In the data rows, 128 means zero.
How far apart are the two rows of each pair, measured in a hidden way? 0 means very close, and 20 very far. Two or three weighted sums of its numbers give each row a place; it is the straight-line distance between the places.
[107 100  95 121 125 155 156 198 149 125 117 106  98 100 114 107 116 178
 179 163]
[109 107 169 145 154 130 128 104 100 108 126 146 149 140 116 113 145 170
 167 135] -> 6
[105  99 145 155 175 167 170 107 106 116 130 153 136 128 123 154 176 111
 110 106]
[161 173 107 104  92  95  95 110 132 145 147 143 112 107 116 103 122 182
 179 151] -> 10
[157 165 117 108  91  95  96 194 159 134 122 107  97 100 117  98  89 131
 137 176]
[104  96 132 153 174 174 174 130 166 167 150 127 102 100 116 100  92 157
 161 182] -> 10
[106  97 102 129 139 168 167 111 136 149 148 142 107 107 121 158 172 109
 106 102]
[106 100 157 152 172 154 152 104  94  95 107 109 153 171 159 125  95  92
  91  99] -> 19
[160 161  96 101  90  95  97 104  93  96 110 117 171 182 156 141 103  91
  92  99]
[106  98 158 156 172 152 149 171 180 156 131 108  97  99 115 101  99 167
 169 179] -> 12
[109  98 100 128 134 162 163 106 113 126 139 150 122 116 161 121  91  91
  90  99]
[128 130 154 118 111 103 103 106  92  95 111 114 168 181 117 103 114 181
 180 160] -> 17
[106  99 104 133 148 173 175 202 135 114 111 104  96 101 116 106 124 181
 178 152]
[110 103 171 143 152 128 126 106  96 101 116 134 171 164 114 112 137 174
 171 140] -> 5
[160 170 115 110  94  95  95 106  92  97 109 113 164 182 128 165 163 102
 101 101]
[106  97 147 157 176 162 161 122 156 161 149 136 103 103 118 138 178 135
 131 110] -> 11
[107  99 143 155 176 166 166 198 156 128 117 103  99 102 114  99  85 135
 139 180]
[128 127 157 122 115 104 103 185 167 144 125 109  97 100 115  99  84 126
 129 172] -> 6
[117 119 168 131 126 108 110 113 138 148 146 144 108 101 119  96  85 132
 136 177]
[110 104 173 147 155 132 129 180 172 150 126 107  98  98 115 100 114 179
 180 162] -> 12
[170 176  96 105  90  92  94 106  96 102 116 142 160 151 117 127 169 149
 143 115]
[102 100  98 128 135 161 163 107  95  95 111 123 174 180 144 153 124  92
  93 100] -> 5
[104 100 156 159 175 155 152 140 176 167 147 116  95  99 119 121 165 156
 151 121]
[158 162  96 104  89  93  93 105  94  99 111 125 177 178 131 162 155 100
  99 101] -> 10
[165 173 107 105  92  94  97 122 160 161 150 132  98 100 118 134 177 136
 132 112]
[158 169 115 107  93  95  98 104  96 109 124 148 151 140 157 133  99  90
  92 102] -> 8
[105  99 104 126 136 164 167 103  91  96 107 119 175 179 144 152 124  93
  94 102]
[114 112 170 141 137 118 117 104  93  94 108 111 165 179 138 162 138  95
  96  99] -> 10
[104  99 121 151 168 177 175 149 179 165 140 115  98  99 131 163 153  98
  97 101]
[104  99 139 154 174 170 168 145 178 166 140 119  98  99 114 111 138 174
 168 138] -> 6
[168 176 100 105  89  95  96 113 144 154 148 139 106 104 117 103 112 179
 179 163]
[161 172 114 106  92  95  98 105  98 106 117 142 162 152 117  97  84 122
 126 170] -> 6
[108 107 168 149 154 131 130 197 154 133 119 109  96  99 155 133  99  91
  90 101]
[157 166 117 106  95  95  94 107 101 110 128 153 144 135 156 132  99  91
  92  99] -> 13
[156 163  95 105  88  93  96 137 172 165 146 121  96 100 143 151 124  95
  93 100]
[105  96  92 116 118 146 146 199 136 116 111 106  98  98 115  98  90 149
 152 183] -> 2
[105  98 102 130 140 167 169 202 133 114 112 103  93 100 119 146 179 125
 121 107]
[106  98 134 157 172 175 173 109 122 132 140 147 114 110 118 130 173 144
 140 113] -> 10
[105  96  99 126 134 162 165 196 155 128 118 107  97 101 116 102 114 179
 178 163]
[104  98 134 156 177 172 170 148 176 168 144 118  97 100 131 161 157 101
 101 100] -> 2
[163 165  96 106  92  94  95 106 108 116 133 151 137 122 122 153 176 114
 112 103]
[136 140 144 115 104  99  99 151 178 165 141 112  99  97 124 157 170 106
 104 102] -> 9
[162 169 113 109  94  95  94 105  99 106 121 145 151 143 120 132 174 142
 137 114]
[113 114 171 139 138 116 116 120 156 162 149 132 100 104 116 100  95 162
 167 182] -> 7
[102  96 112 139 162 176 178 116 146 157 149 137 105 103 130 165 153 100
 100 101]
[166 170  92 105  91  94  95 106  92  99 112 117 172 182 146 153 123  93
  93  98] -> 11
[131 135 148 118 108 101 102 158 180 164 137 113  96  99 141 158 128  95
  92 100]
[165 175 106 105  92  95  94 106 102 110 130 151 145 135 137 160 137  95
  94 102] -> 6
[107  98 103 130 138 168 167 147 177 168 144 118  98  99 152 141 106  91
  93 101]
[169 176  96 101  89  94  94 138 171 170 144 118  96  99 123 137 174 139
 135 111] -> 6
[119 123 162 127 121 106 106 133 169 166 149 122  98 100 119  99  99 169
 172 177]
[107 104 166 152 167 143 143 107  94  99 111 127 178 170 118 122 165 155
 149 120] -> 8
[158 170 115 111  92  94  95 120 150 159 152 136 104 103 118  97  85 130
 135 178]
[107  97 102 129 139 165 166 142 175 167 144 117  99 101 121 121 162 160
 155 122] -> 8
[105 100  96 120 122 152 154 124 161 168 150 131 100 100 117 113 146 169
 167 133]
[109 106 169 147 151 128 126 107 118 131 140 151 115 113 117 123 163 156
 152 121] -> 13
[105  97 134 154 175 174 174 131 167 170 148 125  99 101 122 148 178 117
 116 104]
[103  97  92 116 116 144 148 198 133 116 111 104  93  99 118  99  92 156
 160 185] -> 4
[165 176 105 106  89  95  96 106  95  96 115 134 172 165 117 102 102 172
 172 175]
[123 121 166 130 120 108 107 139 173 167 147 119 101 102 117  98  88 143
 147 184] -> 2
[104  98 138 155 174 173 172 103  94 104 118 141 162 154 157 131  98  87
  92 102]
[105 105 168 151 157 134 133 107  95 102 117 137 166 156 158 135  98  89
  90 101] -> 5
[106 103 170 151 161 140 138 153 180 164 138 116  96 102 117  98  86 124
 127 172]
[107  98 115 144 160 177 178 110 135 147 144 140 106 107 132 164 152 100
  98 101] -> 14
[148 153 127 112  99  97  96 104  92  99 114 123 177 177 115  98  86 125
 131 173]
[107  99  96 117 115 148 150 202 135 116 112 105  97 101 116 101  92 147
 151 182] -> 10
[168 176 101 103  90  95  96 109 120 133 143 150 119 115 122 148 177 119
 117 106]
[169 176  98 106  89  94  95 106  97 104 116 145 161 147 119 105 112 179
 182 163] -> 4
[163 175 109 107  90  95  93 119 151 160 152 132 101 102 117 118 153 165
 162 126]
[128 136 151 122 111 101 101 117 146 155 150 140 105 105 119 130 169 146
 144 115] -> 3
[105  98 102 131 142 167 169 145 177 168 141 116  99  99 115 104 108 177
 178 169]
[169 174 107 108  92  95  95 105  92  95 109 109 159 177 145 153 122  94
  92  99] -> 9
[117 112 170 134 129 112 112 126 159 163 149 132 101 103 143 156 122  91
  91  99]
[166 175 102 106  93  93  95 192 163 138 123 106  98  98 114 111 148 169
 165 132] -> 9
[104  97 134 150 176 172 170 110 123 132 142 147 115 110 117 133 176 135
 130 108]
[114 114 170 137 133 115 115 104 109 120 132 152 130 125 140 158 134  94
  95  99] -> 7
[114 107 171 139 143 121 117 201 136 118 115 107  96 100 116  97  86 122
 125 171]
[107  99 141 158 178 169 168 131 163 164 149 127  99 102 140 157 132  96
  96 101] -> 10
[106 100 165 156 164 142 141 102  93  97 108 123 175 180 158 128  96  89
  90  99]
[112 109 173 143 146 125 124 161 181 162 137 111  98 100 115 100  94 161
 163 183] -> 6
[162 171 112 108  90  93  95 105  96  98 114 132 174 168 121 152 176 116
 114 104]
[109 104 170 150 157 136 131 109  97 107 123 145 158 148 156 131  96  92
  89 102] -> 7
[159 164  98 103  88  93  95 104  92  94 110 118 174 183 118 137 173 136
 134 111]
[165 170  96 105  89  94  96 106  93  94 107 110 155 173 156 136 101  91
  92 102] -> 5
[109 103 169 154 159 137 136 128 162 163 148 129 101 100 150 149 112  90
  93 101]
[163 163  91 107  90  93  94 105  91  97 110 113 159 179 156 131  99  90
  91  99] -> 10
[140 144 138 115 100  98  99 104  94 102 113 135 169 165 116  99  90 145
 149 184]
[120 122 163 128 124 108 106 105  91  97 111 125 173 177 117 127 170 149
 142 116] -> 6
[167 177 102 104  90  95  95 107  98 109 124 147 154 145 159 127  97  91
  90 100]
[107 103 168 151 163 136 135 105  91  96 111 123 176 177 161 119  93  90
  93 100] -> 9
[110 107 175 143 148 125 125 106 105 117 130 153 134 125 116 106 124 178
 179 155]
[106  95 109 136 149 173 173 132 172 166 148 121 102 102 125 160 164 102
 103 101] -> 10
[104 100 141 159 174 170 167 108 116 127 138 149 122 114 116 101 105 174
 179 170]
[103  97 109 136 149 174 174 117 148 155 149 136 103 102 159 129  96  92
  91  99] -> 11
[149 155 127 109  98  96  95 105  94 101 111 134 172 166 115 100  84 128
 137 176]
[143 148 134 112  99  96  99 108  96  98 113 132 173 165 116  97  82 128
 134 176] -> 1
[168 174 100 103  90  94  93 107  94  99 112 130 172 168 151 147 111  92
  93 100]
[103  98 100 124 131 159 160 178 176 151 127 108  98  99 116 121 160 162
 156 124] -> 2
[106  97 130 150 172 175 177 142 175 170 144 119  98  99 121 152 175 120
 116 104]
[168 177 101 106  91  93  97 107 123 137 142 150 114 109 118 113 149 169
 166 132] -> 8
[105 100 108 137 154 176 175 107 112 121 135 150 132 117 141 157 124  92
  94 101]
[108 100 164 151 163 144 141 193 163 139 122 107  97 102 153 135 102  90
  91 101] -> 14
[133 137 147 117 109 100  99 108 122 137 143 148 113 112 145 153 121  94
  93 101]
[103  97  98 120 122 153 154 199 148 125 117 105 100 101 114 114 152 167
 163 130] -> 7
[105  98 119 148 167 178 177 105  94  97 113 112 164 182 157 133  97  89
  92 101]
[106 101 167 151 161 138 137 111 129 147 148 143 112 108 142 158 128  92
  91 102] -> 9
[103  99 135 153 177 174 174 132 164 169 145 126 100 101 118 102 111 177
 178 168]
[105  97 134 153 177 173 173 106 102 110 126 149 145 131 119  98  88 127
 131 176] -> 3
[159 162  91 104  91  94  95 104  93  96 109 116 166 185 114  99  88 144
 148 184]
[112 109 172 141 139 119 117 107 114 128 136 149 121 113 114 110 136 177
 174 143] -> 13
[106  95 136 155 175 173 170 105  96 102 116 138 166 156 156 127  93  89
  91  98]
[103  98 119 142 164 178 178 107  98 107 122 149 152 143 151 145 110  93
  91 103] -> 5
[103  99  96 117 119 147 150 150 174 166 140 115  95 102 146 154 121  93
  93 101]
[117 118 171 132 126 109 109 104  94  96 109 109 156 174 117 104 112 180
 179 165] -> 16
[111 110 172 138 140 119 118 106  95  95 108 112 163 180 162 123  92  88
  91 100]
[154 163 121 108  93  96  96 107  95 100 111 132 172 171 115  98  94 159
 164 182] -> 7
[165 172  97 103  90  95  93 105  95 100 115 128 175 175 148 144 117  90
  94 102]
[118 116 167 132 128 111 110 158 179 163 135 115  97  98 115 116 152 165
 162 127] -> 7
[106  98 105 132 145 171 171 200 136 117 111 105  97 100 121 145 178 125
 121 107]
[120 120 163 125 122 107 107 106 112 124 135 150 126 118 115 100  88 129
 135 179] -> 14
[104 100 132 155 172 174 176 104  97 106 122 142 152 145 154 135 100  92
  91 101]
[166 170  96 107  92  96  94 106  94 103 114 133 169 163 156 136  99  91
  91  99] -> 9
[102  96 106 138 150 173 175 199 151 127 117 105  98  97 118 118 156 164
 157 125]
[106  99 104 133 142 172 172 118 149 158 150 136 103 102 115  99 101 170
 174 178] -> 15
[108 105 169 152 162 138 137 122 160 166 149 128  99 103 145 153 119  92
  92 101]
[169 172  99 105  89  94  94 120 156 160 150 131 104 104 126 161 167 105
 103 101] -> 9
[105  99 108 139 153 177 175 106  99 107 124 147 146 138 123 155 174 111
 110 102]
[105  97  96 124 124 154 159 200 136 118 115 105  96  96 116 122 164 155
 152 122] -> 4
[165 175 104 106  92  94  94 106  96 103 118 140 162 153 115  98  91 158
 162 182]
[115 111 169 138 136 115 113 104  93  94 110 109 155 174 139 160 133  93
  95 100] -> 8
[106  98 153 156 173 160 158 119 151 160 149 136 103 102 119 151 177 116
 114 103]
[106  97  97 124 129 158 161 107  95 100 112 134 168 162 156 137 101  92
  91 101] -> 11
[167 173  95 104  88  94  95 105  91  95 111 110 160 181 117 100  99 170
 172 177]
[165 173  99 106  89  95  94 106 110 120 134 150 129 122 120 136 177 133
 127 107] -> 8
[166 178 107 108  89  94  95 190 167 143 124 107  99 100 124 152 172 110
 109 104]
[105  98 110 138 154 174 175 190 161 138 120 107  98 100 132 163 142  97
  97 100] -> 7
[104 100  96 118 123 153 156 200 139 121 118 103  97  99 120 137 177 135
 132 110]
[106  97  97 118 119 148 150 105 101 112 126 153 141 131 123 160 168 106
 105 101] -> 13
[106 101 152 155 172 154 152 195 162 137 119 108  99 102 132 163 155  99
  99 102]
[109 101 172 150 158 135 133 106 103 115 132 153 134 128 113 107 133 177
 176 143] -> 17
[171 177 102 105  92  93  95 142 176 170 143 120  99 101 117  98  90 144
 146 184]
[115 113 172 140 143 120 118 108  94  99 111 125 174 180 135 161 141  97
  97 101] -> 10
[168 175 100 105  90  94  94 104  94  94 112 133 171 169 115 103 118 180
 181 159]
[104  98 111 137 153 177 175 201 135 117 112 104  93 101 116 104 127 179
 177 149] -> 8
[170 175  99 108  92  93  94 105  99 108 122 146 150 143 156 131 101  92
  92 100]
[103  96  96 119 128 157 159 118 150 157 150 137 103 102 117 125 165 154
 151 121] -> 11
[105 101 160 158 170 151 149 106  99 108 126 148 145 135 152 142 106  92
  92  99]
[117 113 170 137 133 114 115 111 135 149 148 142 108 105 124 154 175 112
 112 106] -> 8
[108 106 173 147 152 129 128 106  91  97 108 122 176 178 119 149 177 123
 119 107]
[166 177  99 104  90  94  95 106  93  98 113 126 176 173 116  99  88 139
 144 180] -> 9
[168 176 103 102  91  95  94 150 177 163 139 115  98 100 114 111 141 173
 172 136]
[102  98  99 116 118 146 150 201 135 117 113 106  97  99 135 162 148  97
  96 101] -> 13
[163 177 100 105  87  95  95 104  95  97 110 113 156 180 116  96  95 165
 169 179]
[105 101 152 156 175 159 159 115 140 151 148 141 106 105 117 106 114 181
 181 162] -> 14
[101  98 102 129 138 165 168 199 150 128 118 106  97 100 145 153 121  92
  93 100]
[105  99 138 153 177 170 169 112 137 147 147 141 106 105 141 158 127  93
  94 101] -> 10
[133 137 147 118 107 100 102 120 150 159 152 136 104 103 117 117 152 165
 162 129]
[150 159 121 110  93  96  96 107 108 122 134 150 127 123 116 102  99 168
 174 179] -> 3
[159 169 115 110  94  96  97 113 133 148 145 142 111 108 117  99  92 161
 166 181]
[126 129 157 121 112 103 105 107 111 123 136 153 127 119 141 159 134  96
  96 101] -> 8
[111 110 170 144 146 124 120 108 115 128 139 151 120 114 113 110 140 172
 170 138]
[169 177  99 105  92  95  96 104  94  95 109 112 160 177 151 147 113  91
  92  98] -> 11
[162 174 106 104  91  94  96 105 103 113 128 151 138 126 119 133 177 136
 135 111]
[127 129 154 123 110 103 102 106  93  97 109 117 173 182 148 149 114  93
  91 101] -> 9
[105 101 106 134 146 169 172 199 151 126 117 104  98 101 141 160 132  93
  94  98]
[104  99 120 145 166 177 178 111 124 139 143 145 112 109 132 162 148  95
  97 101] -> 12
[105  99  97 122 123 150 153 103  93  96 113 128 174 173 157 127  93  90
  91 101]
[168 174  97 104  90  94  95 102  91  98 108 120 175 181 116  99  91 154
 159 183] -> 8
[107  95 103 132 140 166 169 200 151 126 117 106  97  99 121 156 170 108
 106 102]
[105  98 150 157 175 160 159 105  94  98 112 114 165 182 114 100  91 157
 161 184] -> 11
[158 172 112 105  93  94  94 112 134 150 146 144 109 108 117 101 104 176
 177 174]
[105  99 133 153 173 173 173 134 169 165 145 123  98  99 125 164 154  99
  99 101] -> 8
[166 173 110 107  93  95  95 107  94  97 112 126 176 175 114  96  91 146
 150 183]
[141 146 137 114 100  98  96 105 103 114 128 148 142 130 117 106 113 178
 180 166] -> 9
[118 118 166 133 126 110 110 130 166 167 151 124 102 101 115  99  86 135
 143 180]
[166 172 100 106  91  93  96 106 101 110 126 149 145 129 140 159 131  92
  94 101] -> 11
[112 113 169 136 136 117 115 148 180 166 141 114  98  99 123 151 175 116
 114 105]
[125 128 157 123 116 104 103 108  97 101 119 144 155 147 118 112 142 173
 170 136] -> 7
[113 109 175 140 141 120 118 123 155 161 150 133 104 105 122 153 175 112
 109 103]
[168 177  94 102  90  93  97 104  93  94 106 115 171 183 115 112 146 166
 165 133] -> 5
[113 109 171 138 137 119 116 105  97 107 122 144 156 146 114 123 164 152
 152 120]
[107 105 167 154 165 145 146 112 127 140 145 147 113 109 133 162 152 100
  98 100] -> 6
[161 172 111 109  94  94  93 106  92  94 107 109 154 173 149 152 115  91
  94 101]
[169 175  96 104  88  94  94 163 181 160 132 113  98  99 128 158 170 107
 105 103] -> 5
[103  99 118 146 164 176 178 108 116 127 140 146 120 115 123 156 172 111
 111 103]
[111 105 171 150 160 135 133 137 171 167 148 121  98 100 129 163 157 102
 100 101] -> 7
[155 170 115 111  92  95  95 106  96 105 122 144 156 143 115 101 102 175
 176 174]
[105 100 133 154 174 173 172 116 150 159 151 136  99 101 138 162 139  97
  96 100] -> 6
[167 175 101 105  89  92  95 165 180 160 132 110  96 101 113 109 140 176
 170 140]
[108 102 161 157 168 150 148 117 147 158 150 134 103 104 117 109 133 174
 173 141] -> 8
[116 112 169 136 136 116 114 141 177 167 143 117  99  99 117  98  88 128
 133 178]
[104  99 114 141 156 177 176 106 106 120 131 153 130 124 139 160 137  94
  95 101] -> 14
[107 101 154 155 175 156 155 106  97 106 123 141 154 143 117 109 133 177
 174 142]
[112 110 175 140 138 119 116 105  97 106 120 141 153 146 119 139 179 133
 129 109] -> 9
[105  99 111 137 154 175 175 158 181 162 138 115 100  99 116  97  90 143
 149 181]
[104 100 103 132 142 170 171 199 152 131 118 105  97  99 133 160 139  97
  96 101] -> 10
[105  96  96 118 118 149 149 194 165 141 122 108  96 100 116 132 170 149
 142 117]
[127 132 154 121 110 103 102 108 100 110 125 150 143 132 117 100  87 145
 151 181] -> 10
[158 169 114 108  93  93  94 135 170 167 145 121  97 101 122 155 176 115
 110 103]
[105  96 138 154 179 171 166 105 114 126 139 152 124 116 114 119 158 162
 157 125] -> 12
[111 109 171 141 145 124 121 103  91  96 112 123 177 177 133 162 145  98
  98 101]
[168 176  95 106  88  94  95 110 129 141 146 147 114 108 135 160 135  94
  94 100] -> 14
[129 131 149 121 109 101  99 105  96  99 111 130 174 167 136 155 136  95
  95 101]
[153 160 121 108  95  96  96 106  95  97 113 135 171 166 121 151 176 116
 114 104] -> 3
[128 127 154 126 112 104 103 178 176 152 127 106  97 100 122 155 176 115
 115 103]
[105 100 136 156 174 172 173 105  95  98 116 140 163 162 119 136 174 140
 134 111] -> 7
[138 148 135 115 102  98  98 106 119 131 142 148 118 110 118 101 106 176
 179 170]
[105 102 150 159 178 160 161 105 101 110 125 149 148 140 145 152 124  93
  93 100] -> 10
[128 135 151 120 110 100  98 157 179 164 134 113  97 100 117  95  90 144
 149 182]
[103  98 108 136 152 174 175 200 148 125 118 106  95  98 116 127 171 146
 142 115] -> 6
[109 102 169 149 161 137 134 106  92  95 111 128 175 174 127 162 161 104
 102 102]
[105 100 148 154 174 163 162 108 120 135 139 146 118 110 135 158 149  96
  97 101] -> 10
[119 116 169 130 127 108 108 194 161 139 121 108  97  97 118 132 174 138
 131 113]
[104 100 133 154 174 173 171 148 177 165 141 115  96  99 116 118 154 163
 160 125] -> 8
[168 178 102 105  89  94  94 106  94  95 108 114 163 179 154 138 103  88
  93 100]
[108 106 169 148 153 130 128 113 130 145 145 142 114 107 131 161 151  99
  97 100] -> 8
[113 106 174 143 147 123 123 105  96  99 113 133 172 168 155 132  99  91
  91  98]
[103  99 153 157 175 158 156 123 158 162 151 130 102 103 118 108 137 176
 173 139] -> 9
[157 166 115 106  92  96  94 116 147 156 151 135 101 101 114  99  83 132
 137 177]
[164 172 106 106  93  94  96 104  94  97 111 125 177 182 117  99 108 178
 178 168] -> 9
[169 175 107 105  90  94  93 109 121 132 140 152 117 111 119 109 135 177
 172 143]
[105 100 117 142 160 177 178 106  92  98 108 120 178 179 140 160 126  93
  94 100] -> 11
[102  98 107 136 151 174 175 108 118 134 138 149 121 111 158 126  95  90
  91  99]
[120 116 166 131 125 110 108 123 157 164 149 130 101 102 144 151 119  92
  94 100] -> 6
[105 100 138 154 175 170 170 104 100 111 128 149 144 133 120 140 177 134
 129 109]
[121 123 164 131 121 108 106 107 103 118 131 152 138 126 115 123 162 154
 151 118] -> 2
[102  98 110 140 153 176 177 107 106 117 133 152 140 126 117 110 140 175
 170 139]
[164 173 105 107  92  94  92 127 161 167 148 126 100 103 116 104 119 179
 180 156] -> 6
[108 102 166 154 164 141 141 153 179 165 140 117  96  97 155 133  98  90
  90 101]
[142 147 135 113 100  97  97 105  92  96 105 110 157 174 159 119  89  90
  91 103] -> 9
[106  99 118 142 161 177 176 165 178 161 131 111  95 101 116  99  95 163
 167 181]
[104  96 105 130 140 168 168 114 138 150 148 140 107 105 156 139 105  91
  90 102] -> 11
[106  97  96 124 128 156 160 107 114 126 136 153 124 115 146 150 116  89
  92 100]
[133 137 148 122 109  99 101 161 178 164 134 112  96  96 126 157 170 109
 105 103] -> 17
[114 110 171 137 133 118 116 105 103 110 127 151 140 130 153 141 106  91
  91  99]
[109 101 168 145 156 131 130 193 162 135 121 108  97 100 141 162 132  92
  94  99] -> 10
[169 175  98 106  91  95  96 105  93  96 110 123 176 184 115 132 171 145
 141 113]
[132 135 148 118 108  99 101 106 102 113 121 148 141 134 116 137 176 135
 129 109] -> 8
[165 174 106 106  90  94  96 104  97 102 116 137 167 164 116  97  87 128
 134 177]
[165 175 105 107  90  96  93 105  94  98 107 117 171 181 116 101 106 177
 178 171] -> 5
[104  97 109 139 157 175 178 106  99 111 123 146 151 143 160 122  92  91
  90 102]
[107  98 112 142 158 175 177 168 178 155 132 111  97  99 122 150 179 116
 116 105] -> 8
[108 101 171 148 157 130 128 122 160 165 149 129 101 101 119 107 138 175
 174 140]
[165 166  95 106  89  95  94 105  97 103 118 137 167 158 150 146 115  91
  93  99] -> 8
[153 160 120 113  97  96  98 104 105 116 126 154 137 126 115 102  89 135
 141 180]
[105  96  94 117 118 148 151 162 179 159 134 110  98 100 121 124 165 154
 151 121] -> 12
[105 100 122 145 163 177 177 132 167 168 147 125 101 101 129 161 158 101
 101 101]
[161 167 113 106  93  96  96 106  95  98 114 138 168 162 124 157 169 106
 105 103] -> 5
[169 177  98 103  90  94  94 111 133 147 146 145 111 108 118 101  98 169
 172 179]
[165 176 105 107  90  94  96 105  92  96 108 122 171 184 115 103  99 171
 173 175] -> 10
[102  99 136 154 176 174 173 148 178 165 141 115  98  98 114  97  87 140
 145 184]
[105  99 104 130 142 169 170 198 148 127 117 105  97 101 125 155 174 114
 110 103] -> 12
[150 156 129 112  97  96  96 106  95 100 116 140 164 155 113  98  93 155
 162 181]
[163 176 107 108  93  94  95 108 127 141 143 147 111 107 114 102 106 175
 178 175] -> 6
[104 101  94 120 120 149 152 137 173 170 148 123  96 100 129 160 158 104
 100 101]
[104  96 102 126 135 163 166 104  98 101 117 141 168 160 147 150 120  91
  93 100] -> 6
[112 112 170 137 138 118 115 177 176 155 126 109  95  96 122 140 176 127
 126 109]
[150 162 123 112  95  95  97 108  91  97 112 113 169 184 119  98  87 137
 142 181] -> 13
[103 102 102 125 134 162 166 197 158 131 120 105 100  98 153 141 107  91
  94 100]
[117 122 164 127 123 109 107 107  91  96 109 117 171 184 117  98  87 133
 139 180] -> 14
[164 174 104 107  91  96  96 107 122 138 142 149 115 110 116 103  87 125
 128 172]
[160 168 116 111  95  95  95 104 101 110 122 149 145 137 114  98  88 136
 141 180] -> 5
[105 100  98 116 117 147 147 201 150 127 117 109  94  99 140 155 132  96
  93 101]
[109 107 171 148 153 130 127 105 107 118 132 153 130 122 114 100  85 129
 130 176] -> 15
[159 173 114 105  92  95  93 198 155 130 117 108  94 100 119 100  92 151
 157 183]
[105 102 168 152 162 140 137 194 163 138 119 107  97 102 154 143 106  90
  92  99] -> 9
[141 147 137 114 100  98  99 104  94 104 122 143 157 150 146 149 116  93
  92 101]
[160 166  95 105  89  94  94 105 108 118 130 151 132 123 126 160 165 104
 103 101] -> 5
[167 172  94 103  90  93  95 104  94  98 109 111 161 176 127 162 164 103
 104 103]
[106  99 127 149 171 176 175 147 179 167 139 116  98 103 119 128 167 147
 145 117] -> 7
[125 132 153 122 113 103 102 198 149 126 120 107  96  99 116  98  91 159
 162 182]
[103 101 118 145 162 176 177 149 179 165 140 114  95 102 125 158 170 109
 107 101] -> 8
[105  99 114 140 160 177 176 151 175 166 140 115  96 103 115 112 142 171
 167 135]
[107 102 169 153 160 137 135 125 161 162 150 130 102 103 146 154 119  94
  91 102] -> 5
[108 100 165 152 161 144 138 103  99 108 126 149 151 143 154 144 111  91
  92 101]
[121 120 167 129 121 108 106 129 167 164 149 124  99 101 137 161 140  94
  96 100] -> 5
[133 140 143 119 107  99  98 107 116 129 138 152 122 116 117  96  91 148
 153 182]
[169 177 100 108  90  94  95 106 111 122 132 150 126 120 129 158 166 103
 101 103] -> 7
[104 101 131 152 172 173 173 106  92  96 112 126 175 177 119 131 169 146
 143 115]
[146 153 127 109  97  95  97 133 171 169 148 122 102 101 118 107 128 179
 176 148] -> 7
[108 100 156 153 176 156 154 195 163 137 120 108  98  98 117 119 156 165
 158 126]
[106  97 105 133 143 167 168 107 113 122 134 152 127 118 159 126  94  89
  91 101] -> 19
[105 100 134 154 176 174 173 103  95 100 114 139 168 160 159 116  91  91
  92 101]
[109 104 165 154 165 141 139 105  91  96 110 116 170 185 120 145 178 125
 123 105] -> 8
[160 170 112 109  92  95  96 114 140 150 147 141 107 103 117 133 175 136
 133 112]
[149 161 124 109  96  96  95 109 119 134 140 149 118 110 132 161 148  99
  97 102] -> 5
[168 177 101 105  92  94  96 107 101 110 122 149 147 137 160 135  98  91
  90 100]
[107 100 148 157 178 164 162 105  97 101 118 139 163 155 154 123  91  91
  91 101] -> 8
[105  98 118 144 164 177 179 131 167 166 150 126 101  97 118 114 149 166
 165 133]
[108 105 172 146 155 134 130 104  98 103 118 145 159 151 149 142 109  92
  91 100] -> 10
[170 174  99 103  91  94  96 121 153 161 149 135 103 102 119 141 175 134
 130 109]
[104  99 106 138 150 173 174 107 110 118 136 151 130 119 114 106 121 181
 179 157] -> 6
[112 109 173 139 141 119 117 111 130 145 146 142 109 108 133 162 143  98
  94 102]
[165 175 107 106  91  94  96 108 109 121 133 151 127 121 125 158 168 108
 108 103] -> 2
[167 170  98 105  91  93  94 106  93  97 114 133 174 168 114 106 126 177
 177 150]
[129 130 154 124 112 102 102 103  93  96 109 121 175 181 123 155 171 114
 109 103] -> 10
[105 101 150 155 174 161 160 107 112 122 135 152 127 120 153 146 114  92
  91 103]
[170 177  97 107  89  93  95 106  91  95 111 111 150 171 155 132 100  91
  93 102] -> 10
[163 172 114 107  91  96  95 120 151 160 151 135 103 104 115  97  88 143
 147 183]
[106  99 149 157 177 165 162 202 140 119 113 108 100 104 113 101  86 121
 125 171] -> 17
[165 169  98 102  90  94  97 102 108 113 132 153 132 123 153 142 107  92
  90 102]
[158 164  92 105  89  96  92 104  92  99 117 134 166 166 116 111 149 172
 168 134] -> 11
[104  99 102 129 137 163 164 200 150 128 117 106  96 101 126 160 169 109
 105 103]
[108  97  97 122 128 157 159 178 175 153 127 107  96  97 155 132  96  91
  91 103] -> 5
[165 180  98 107  91  96  92 182 173 147 127 108  95  99 128 161 162 101
 102 102]
[107  97 111 139 155 176 176 107  99 112 126 150 148 137 135 161 139  97
  96 100] -> 16
